rotation ticks, each row followed by its count of ticks
The counts run from 0 to 214.
[ -4.6   1.9 -21.9  19.0   3.6  11.6  12.9   6.6 -18.4  23.0  21.0   5.2
  -9.8 -19.4   4.9  19.8 -15.9  10.2  20.8  16.8  10.8 -19.5  -8.5  16.8
  22.3  -1.8 -10.7  28.9 -29.7   4.2  10.8   1.3  -7.6  -6.2   4.4  18.4
  -3.8  -1.2   1.8 -16.8  -1.6   2.3  -9.3  -9.5  11.9   4.6  -3.2 -18.4
   0.4  11.4 -24.6] : 151
[ -4.9  -9.3 -24.2  30.1  17.7  33.0  17.1  18.8 -27.3  15.5 -12.3   0.3
   1.5  -5.0   8.7  16.7  13.2   4.0   2.1  -9.7  16.9 -12.8  -5.9  -6.7
  -4.6   8.1  10.5  21.9   5.0 -16.0   0.9   7.3   2.8  -1.0  -6.4  17.9
  -8.3  -8.9  16.3 -17.1  20.1  10.2   0.3 -15.6  -8.0  17.6   0.2 -25.9
 -16.6   6.4 -10.8] : 25
[-10.3   9.7 -13.5  20.8   8.7  11.9  10.0  12.1  12.3  23.9  27.5   7.2
 -13.2 -15.0   3.0   4.2 -29.1  10.6  27.9  18.2  21.6  -2.3   3.2   8.2
   1.3   6.5  -7.1   0.2  -0.5   6.5  12.8   0.1 -19.8  -9.2 -11.2  13.6
  -6.6  23.7  24.3   0.2 -11.6   5.7   3.6 -17.0  26.8  12.6  10.3   1.0
  -7.4  17.5  -6.0] : 119
[ -1.2   2.5  -5.0  37.1  16.1  23.4  18.1  21.3  -7.3  15.5  -2.6   2.8
  -0.6  -1.9  -7.9   3.6  -6.5  37.0  19.0  20.3   7.6   8.6  16.5   4.2
 -26.2  15.4   5.7  -0.1  17.8   7.8   0.8  -6.8   0.9  -9.8 -19.2   9.5
   2.0  10.5  17.2  -6.4   6.5   6.8   4.1  -8.8  13.4   8.6  19.8   0.5
 -12.0  27.2   9.5] : 130
[-12.9  22.6  -0.2  21.4  -3.7   1.7   7.2   3.3   1.9  26.9   1.5   7.3
 -17.2 -18.5  10.1   7.3  -3.6   1.0  26.1  23.3  26.7   0.9  13.2  15.0
  -8.7  17.5  -2.0  17.8 -14.1  24.9   0.2 -17.6 -27.0  -0.3   3.9   1.8
   6.0  26.4   9.2 -26.3   1.3  16.8  10.1 -13.3  -1.6  13.1   5.1  -1.7
   1.7   9.7  -0.7] : 47
[-10.9  10.6 -10.3  25.3   9.6  -1.1  10.5   0.4  -6.5  31.8   7.7   9.2
 -17.0 -21.3   2.4  -0.7  -7.6  11.5  24.9  18.2  27.4  -7.5  -4.4   7.4
   1.8  -1.1 -10.5  27.1 -18.2  19.9   8.3 -18.7 -16.7   2.4  12.1   8.5
   4.6  16.4 -10.7 -28.5  -8.3  -0.2   4.0 -13.8   5.0  18.1   4.6   6.7
   0.0  22.2 -14.2] : 165
[  0.7  11.5  -8.7  19.7   0.9   8.6   2.5  19.1 -27.7  14.8 -10.6  -3.3
 -16.4 -27.4  12.8  11.7  -2.6   5.8  19.5  24.9  19.2   2.7  -7.4  12.7
  -0.8   6.0 -17.8  20.1 -15.4   0.2  -2.5 -10.2 -12.5  -7.7   0.1  15.5
  10.5  -2.1   4.5 -17.7   1.0  13.9   0.2 -19.9   1.0  19.7  34.5  -9.6
   0.2  12.1 -22.0] : 17
[-11.8   7.3 -24.1  23.7  17.8  37.0  30.3  15.1  -2.0  33.3   4.5  14.9
  -7.9   5.4  -8.3  -0.5   9.0  14.5   7.5   0.5  19.1   8.8   6.2   5.0
 -20.4   9.9  16.4  -1.8  17.5   3.9   7.0  -7.2  -0.8   5.3  -1.3   6.6
 -13.9  24.2  10.2 -13.7   9.7  12.1  10.5 -16.7  -4.5  19.8  -5.3  -6.6
 -10.2  -5.6  13.2] : 202
[ -4.8   8.9 -11.3  20.6  -1.5  10.8   1.5   6.0 -29.0  20.5  -8.0  -3.1
 -10.3 -26.9  21.2  18.3   0.7   4.3  13.4  15.2  12.1 -18.2 -11.6  13.0
   5.4   7.7 -13.4  29.1 -23.3   1.0   0.0  -9.0  -7.6 -11.8   5.0  21.1
  10.5  -1.8  -1.4 -22.4   3.9  15.1  -0.7 -21.3  -1.5  13.4  27.1 -12.5
   5.4   4.5 -19.9] : 19
[-10.9  10.5 -17.9  16.4   2.3   9.7   7.3  15.5  -5.2  19.6  12.5   4.1
 -19.5 -22.3  15.2  16.6 -10.8 -13.3  23.7   9.6  32.6  -6.5  -6.6   8.6
  14.3   1.0  -9.0  18.2 -19.0   2.8   6.0   1.4 -29.4   3.1   8.5  14.9
  -8.1  11.0  19.5 -17.4  -1.7  11.7   4.6 -17.7   3.6  21.2  -2.8 -18.8
  -8.7   8.7 -21.6] : 32
[ -9.2  18.7  -3.4  21.6   3.6   5.9  12.5  16.5   5.0  21.6   0.9   8.7
 -20.6 -14.7   3.2   2.2  -4.4  -1.1  28.4  23.1  31.3  15.8  13.7   8.9
 -13.5  12.7  -1.9   7.5  -2.1  18.2   0.1 -13.6 -29.8   7.4  -3.0  -0.8
   2.0  25.5  20.0 -21.9   0.8  13.3  13.5 -12.0  -0.2  21.7   2.3  -2.6
  -8.5  16.8  -1.2] : 45
[-12.0  13.6 -15.0  26.0   4.0  15.5  17.0  -3.0 -11.4  33.5   2.3   7.5
  -2.1  -7.5   4.1   7.0   0.9  32.2  17.6   7.6   7.8 -21.3  -5.5  16.1
  -3.0   2.8  -2.2  18.6 -12.0  17.2   8.4 -23.2   3.0  -8.9  16.2  19.2
   0.1  10.7 -23.0 -24.5  -3.0   4.9   1.0 -25.8   4.9  13.1  16.3   3.8
   7.2   0.2   1.8] : 6
[-14.2   4.4 -16.9  31.8  19.3  24.3  21.2  17.8   2.3  23.5  -2.2   9.1
  -4.9   3.7  -2.3   3.3   7.9   6.8  15.6  -2.7  28.8   2.2  10.0  -4.4
 -21.5  10.9  17.1   7.0  15.7   7.3   1.4  -7.6 -15.0  12.2  -2.1   4.1
 -13.6  16.8  19.0 -21.2  10.8   6.5  12.5 -10.7  -6.4  22.1 -15.1  -9.6
 -19.8  16.5   8.9] : 41
[ -3.7  10.2  -0.7  26.7  -3.4   6.6   4.7   2.9 -20.9  17.3   4.0  -1.0
  -3.7 -22.0   9.8  19.7 -13.0  24.9  23.0  29.8   1.8 -11.7   8.7  19.8
   2.1  17.0 -11.8  20.1 -20.8  15.2   1.7  -9.7  -3.6 -20.1  -6.8  17.8
  14.4   4.4   1.3 -15.1   0.4  13.7  -3.7 -12.4  13.5  -1.3  29.7  -7.4
   8.9  13.4  -8.6] : 136
[ -3.5   4.4 -15.7  25.6  20.6   6.6  16.9  20.5  -4.9  22.8   9.8  10.8
 -24.0 -10.7  -7.0  -3.1 -11.1  13.1  25.2  22.2  30.8  13.9  -1.4   5.2
  -1.9  -9.0  -7.3  12.7  -5.4   9.7   6.1  -8.7 -16.6  10.4   3.9   4.9
  -5.5  10.6   5.9 -19.7  -6.3  -3.7   3.9  -7.7   5.5  23.2  -1.8   2.6
 -13.6  31.4 -18.3] : 162
[-15.9   8.5 -12.4  30.7   9.5   3.3  11.5 -12.5  -8.7  34.3  -1.5   8.8
  -7.4 -15.2   6.4   1.7   4.9  16.6  18.9   6.3  19.9 -19.6  -3.0   4.6
  -1.2   4.4  -3.5  31.2 -17.3  20.7   7.4 -21.7  -6.5  -0.9  13.5   9.6
   7.9  12.5 -17.5 -35.4  -2.8   0.1   0.7 -16.6   0.3  14.8   2.7   6.2
   2.1  17.6  -6.0] : 167
[ -4.6  15.8 -13.0  20.2   8.6  12.9  16.2  17.3  -5.7  25.8  17.2  11.2
 -22.2 -16.6  -1.4   0.8 -14.2  24.9  25.8  24.9  21.5  10.1  -5.4  17.1
  -0.4  -3.6 -12.3   3.3 -10.2  14.7  11.3 -14.6 -11.5  -3.0   8.8  14.6
  -7.2  16.0  -2.6 -12.6 -12.8   4.2   2.3 -21.9  14.6  18.0  16.9   5.0
  -2.1  12.4  -9.4] : 2
[ -6.4  10.3 -10.8  14.9  -3.5   0.7   6.5 -14.0  -7.4  41.2   2.6   2.9
  -8.7 -14.1   4.5  -4.3 -11.9  -2.6  10.5  24.3  10.9 -16.0   0.9  13.5
  -3.3   6.5 -12.8  22.7  -2.3   2.4  -0.6 -13.7 -10.8 -14.2 -14.4  12.2
  31.4  21.2   0.1 -18.9   0.3   9.1   3.9 -15.6   4.8  19.0  31.2   8.7
  13.3   7.5  -8.5] : 92
[  3.7   7.6  -6.6  16.6   3.0  16.7  12.7  18.1 -21.3  19.3  -1.9   4.2
 -20.1 -18.3   0.9  11.0   2.1  -8.5  13.4  32.9  17.2  21.9  16.6  15.8
  -8.0  23.9  -1.5  13.9  -3.5   0.9  -3.9   1.7 -11.3  -3.7 -21.2  -2.6
  14.6  13.7  29.2 -10.5  13.5  24.7   3.3   1.0  -2.6   6.1  14.5 -18.5
  -0.9   4.8 -10.2] : 59
[ -1.0  12.5 -16.4  21.5  12.6  18.7  19.1  23.8  -5.2  24.8  16.2  14.0
 -21.7 -14.6  -6.0  -0.8 -15.0  24.1  24.4  25.3  23.4  19.0  -4.6  14.6
  -5.3  -4.8 -10.0  -1.2  -5.1  11.6  10.9 -11.6 -10.3   0.6   6.7  13.7
 -10.8  16.2   3.1  -8.2 -11.0   3.4   1.6 -20.2  15.4  19.5  15.5   4.0
  -6.1  15.0  -9.7] : 1
[  8.3 -12.0 -19.2  30.7  18.9  26.1  20.0  31.1 -29.6   8.2   1.9   3.2
  -8.1  -8.9  -4.0  16.2  -4.5  19.3  12.1  21.7   7.6  10.8   3.2   8.7
  -2.0   6.1   0.6  12.4   1.7 -10.1   2.8   9.7   5.2  -7.0 -18.0  11.3
  -2.7  -9.7  23.9  -5.2  13.9   5.7  -5.8  -1.6   7.9   6.4   8.8 -22.9
 -14.7  21.9 -17.6] : 145
[ -9.5   0.0 -10.1  38.9  15.0  28.1  21.0   8.4  -1.9  20.6  -3.1   3.7
  10.9   6.2  -6.7   5.7  -2.0  39.6  15.7   8.3   5.4  -9.5  15.6   1.9
 -24.9  16.4  11.5   2.2  17.7   8.5   5.2 -10.2   7.6 -12.2 -14.9  14.0
  -1.2  10.3   8.3  -8.4   9.7   4.2   4.2 -13.2  12.0   6.6  10.4   1.2
 -13.2  21.5  17.6] : 128
[ -7.9   6.1 -14.3  21.8  -2.0  12.6   4.9   2.9 -29.9  22.1  -9.1  -3.9
  -4.9 -22.6  21.5  19.9   4.2   3.4  10.8   6.0   9.6 -25.0  -9.1  10.1
   7.2   9.3  -9.4  32.1 -22.5  -0.9   0.5  -6.9  -3.9 -11.4   6.1  22.2
  10.4  -4.6  -3.5 -23.8   8.8  13.9  -1.2 -21.5  -3.3  12.9  21.4 -17.2
   4.9   0.3 -18.2] : 20
[  5.0 -13.7 -20.2  32.7  21.1  29.8  21.0  26.5 -30.2   8.8  -1.1   2.7
  -2.3  -4.5  -4.6  17.1  -1.1  24.0   9.6  16.0   4.6   3.3   4.2   5.8
  -4.8   9.3   5.6  13.8   3.2 -10.6   1.7   8.5  11.1  -6.5 -17.7  13.6
  -1.2 -11.5  20.5  -5.3  17.2   7.2  -6.3  -2.1   4.6   3.4   8.3 -23.5
 -13.3  20.8  -9.3] : 144
[-13.7  -1.9 -18.9  18.8   2.5  15.3   3.6 -15.7  -7.6  31.4  18.4   0.1
  -0.4 -20.3  15.8  14.9 -16.5  -8.0  11.0  -0.2   9.6 -37.5  -6.2   5.0
  15.4  11.7  -6.6  22.7 -12.4  -7.1  11.9   6.9  -4.9 -20.5 -15.7  21.2
   8.4  13.4  15.0  -4.2   0.2   9.9  -5.7 -20.4  19.2   4.9   9.2 -11.4
   4.2   1.0 -11.2] : 108
[ -6.6  12.7 -17.5  20.8  12.0  29.0  25.9  22.6  -1.8  28.5   5.0  14.4
 -15.2  -0.2  -8.5  -3.3   0.6   9.4  14.5  16.9  23.2  23.4   8.7  12.5
 -22.3   8.1   7.5  -7.4  16.5   5.7   2.1  -9.2  -9.8   5.5  -3.8   4.7
  -8.9  26.2  15.9 -10.3   6.0  15.0  12.8 -17.0  -1.2  23.5   4.7  -3.8
  -9.6  -1.3   8.5] : 204
[ -7.3   9.2 -15.5  22.9  -0.8  27.7  21.4  -1.4 -18.2  35.7 -12.7   2.1
   9.3   5.9   2.2  10.7  14.5  16.2   0.4   6.6  -0.3 -18.0   5.7  15.6
 -19.3  16.7  10.5  16.6   9.2  -0.4  -8.1 -14.3   6.8  -8.6  -4.7  14.8
  13.3  10.8  -3.0 -24.5  20.8  18.3   9.1 -18.7 -11.9  16.6  18.5  -7.2
   7.6 -12.3  11.1] : 214
[ -5.0   1.3  -8.5  38.9  16.7  26.2  17.8  17.1  -4.8  17.0  -4.4   2.7
   4.1   3.7  -7.2   3.1  -5.8  40.2  17.4  13.9   6.1   1.6  16.3   1.7
 -24.2  15.6   8.9   1.2  19.4   8.5   2.0  -9.5   5.8 -10.9 -16.1  11.0
   0.0  11.3  13.7  -7.3   8.6   5.2   4.8 -11.0  13.3   6.8  15.3   0.7
 -13.0  23.6  13.2] : 129
[-13.5  -8.1 -19.3  29.1  17.6  35.0  13.4  -3.6 -27.1  23.3  -8.9   6.5
  -5.7 -16.4  11.0  13.9  23.6  -1.5  -1.0 -13.3  16.5 -12.7  -0.9  -7.4
  -5.0  22.3  11.1  26.0  -6.2  -3.3  10.2   2.8  13.5  -7.6  -6.6  10.3
  -2.3   5.1  10.5 -14.6  14.9  19.5  -5.4 -12.8  -8.0   3.8  -0.7 -22.2
  -6.0  -6.5  -2.3] : 185
